(in the rows, 128 means zero)
Each path below is one point turned by a fixed rotation once a step. After each direction that follows a path, write how fast that rotation turns it, in degrees each step (0 if it stays still).
Each turn is a multiple of 5 degrees from 10 to 175, or 0.
Each row of a path follows its step; steps can be skipped.
Path 1:
step 0: [131 132 122 127 134 137 135 129 139 116 135 125 107 139 130 120 133 125
 124 119 108 126 112 140 140 127 138 138 127 124 122 126 115 127 136 134
 116 137 124 130 145 130 129 121 128 132 123 136 129 124 115 127 125 121
 130 120 145]
step 4: [109 130 137 118 135 132 117 128 126 138 128 118 118 128 126 141 119 133
 130 124 130 114 116 132 139 134 153 117 125 127 132 115 123 125 136 129
 136 130 121 128 118 124 121 129 133 119 123 116 135 111 119 130 132 130
 125 140 135]
step 5: [123 130 129 119 104 129 114 133 126 127 130 121 141 115 134 129 120 126
 118 126 120 126 130 134 135 119 134 123 140 127 142 121 141 128 135 150
 115 129 135 139 122 116 130 123 127 113 116 122 116 124 127 122 128 127
 139 121 121]
step 7: [130 122 127 131 123 133 123 126 142 114 120 118 126 130 126 128 122 135
 117 112 134 125 127 136 126 130 141 129 122 137 144 101 126 135 142 126
 131 139 126 135 125 138 132 133 136 118 132 123 120 132 144 123 137 116
 134 121 139]
step 8: [121 134 149 123 118 118 123 138 128 119 120 126 128 142 130 128 134 123
 132 129 125 136 122 118 132 124 137 128 142 112 135 115 133 131 140 149
 131 124 120 139 125 131 146 121 139 136 130 131 134 143 130 128 130 128
 135 131 140]
step 10: [120 133 137 140 129 123 131 125 149 124 131 128 135 136 121 118 123 129
 135 126 123 136 123 116 136 121 132 141 136 124 125 117 131 135 130 116
 127 122 109 124 125 122 124 132 139 112 143 114 139 122 137 129 143 122
 140 137 129]
step 13: [123 130 125 139 111 118 127 124 125 126 121 133 121 131 118 133 122 127
 126 126 113 131 126 153 149 126 140 136 125 116 123 132 125 130 133 119
 143 119 130 132 119 132 122 129 133 111 138 135 114 115 130 133 135 118
 131 132 118]
step 16: [122 133 128 123 123 133 123 131 126 119 113 123 120 135 132 134 117 140
 124 118 132 120 108 139 133 117 135 123 137 110 123 119 121 135 136 121
 121 124 122 135 132 128 121 128 139 137 121 124 138 101 121 119 132 127
 132 122 123]
[125 126 130 120 128 128 124 125 127 127 126 129 126 129 127 127 126 125
 129 128 127 126 128 132 127 127 126 129 127 124 132 129 125 128 130 131
 129 126 130 126 129 128 131 126 129 130 124 129 132 128 127 126 125 127
 129 130 128]  95
[125 129 130 125 129 129 128 127 125 129 127 124 126 127 131 126 128 125
 127 129 133 128 131 127 131 127 127 124 128 132 126 124 124 128 128 131
 126 128 127 132 127 129 126 127 128 126 127 128 127 126 126 127 128 126
 124 124 126]  25
Path 2:
step 2: [117 145 122 131 130 115 136 136 138 134 123 122 119 129 118 113 128 134
 124 119 126 124 129 139 128 129 125 135 121 125 140 118 140 146 120 134
 134 144 123 124 126 130 133 125 138 118 141 126 139 124 128 136 122 128
 121 125 113]
step 4: [130 127 133 122 132 135 131 141 130 133 123 128 114 125 116 141 142 119
 126 125 113 135 135 126 142 137 128 105 131 129 132 129 129 119 123 129
 121 124 123 121 118 134 138 138 124 142 136 125 123 136 137 125 125 122
 142 123 118]
step 5: [123 133 120 144 138 137 131 120 142 126 133 117 125 129 126 115 138 145
 125 128 131 127 118 137 134 129 128 133 106 136 129 130 126 126 125 119
 138 135 121 128 130 131 135 118 142 135 121 116 121 128 130 136 123 120
 115 138 117]
step 11: [135 132 143 133 131 132 136 133 135 131 135 123 126 124 130 112 130 129
 120 120 124 139 121 119 135 127 120 126 126 124 136 123 127 108 129 118
 120 122 141 127 144 122 126 140 138 124 138 123 135 117 127 108 128 128
 122 108 130]
step 13: [118 135 118 130 135 129 116 118 134 134 127 123 124 126 131 124 137 140
 130 135 115 122 123 137 129 130 123 126 118 133 139 138 123 123 133 132
 115 132 125 115 118 125 122 123 126 114 136 110 115 113 124 135 139 115
 126 137 115]
step 15: [127 134 138 132 132 128 126 139 136 132 135 120 118 135 126 128 132 140
 124 127 135 124 137 142 133 137 130 127 133 124 133 112 131 128 121 114
 127 140 126 131 124 154 147 134 145 131 136 135 127 121 130 124 125 113
 127 127 135]
step 16: [119 139 113 133 132 135 125 118 133 123 132 129 122 124 129 119 147 130
 138 125 129 136 135 119 118 137 136 117 120 129 134 135 126 119 134 117
 122 103 123 110 138 128 121 126 127 127 125 117 122 128 134 120 134 120
 130 126 129]
step 17: [132 131 131 125 123 131 130 138 129 127 110 115 113 122 125 129 136 132
 120 113 119 131 128 139 141 125 134 129 134 141 119 132 128 126 136 136
 143 131 124 128 125 114 136 127 119 135 139 126 118 124 131 136 129 133
 122 120 105]
[127 127 128 127 130 129 130 126 130 129 132 132 131 129 127 127 128 125
 127 130 126 127 127 131 128 129 122 128 129 126 126 124 129 131 129 132
 126 130 128 130 130 124 126 131 128 125 129 127 132 125 126 125 130 131
 131 127 125]  35
[126 133 129 130 125 130 131 126 129 127 133 128 125 125 125 130 126 128
 128 130 129 127 129 128 130 129 126 125 128 126 126 130 127 128 128 132
 129 126 126 132 128 128 129 131 133 128 126 131 123 131 130 128 128 124
 130 127 130]  65
[129 128 126 127 130 126 127 129 124 124 130 128 126 129 135 131 128 128
 125 129 127 126 130 129 126 127 130 125 129 127 127 126 130 127 128 130
 128 127 127 128 129 127 124 129 125 123 128 126 124 130 129 126 127 125
 128 128 124]  110
[127 127 124 128 127 131 132 129 126 122 127 130 131 132 127 126 132 128
 131 127 126 129 127 126 126 127 129 126 126 125 126 129 130 131 126 128
 128 126 129 129 132 130 127 127 128 130 125 130 127 131 128 128 130 131
 128 132 129]  170
[128 125 133 126 127 130 127 130 131 125 128 130 128 125 130 130 125 131
 130 128 128 123 125 128 127 125 130 126 132 126 125 127 128 128 130 125
 131 128 128 126 132 126 128 129 129 132 132 131 128 127 127 129 130 129
 129 127 126]  130
[127 130 130 130 128 132 130 129 127 128 126 130 128 128 128 127 129 126
 130 129 128 126 131 126 128 128 131 128 129 133 130 127 135 129 128 127
 129 124 127 127 130 127 133 127 125 124 129 130 128 125 125 124 128 125
 130 125 131]  85
[127 126 127 123 128 130 127 130 129 128 126 127 126 125 128 126 126 123
 128 122 127 126 127 130 124 132 126 128 129 128 127 133 131 128 132 129
 124 128 128 128 127 127 129 128 128 129 125 129 124 128 126 124 128 128
 126 131 126]  80
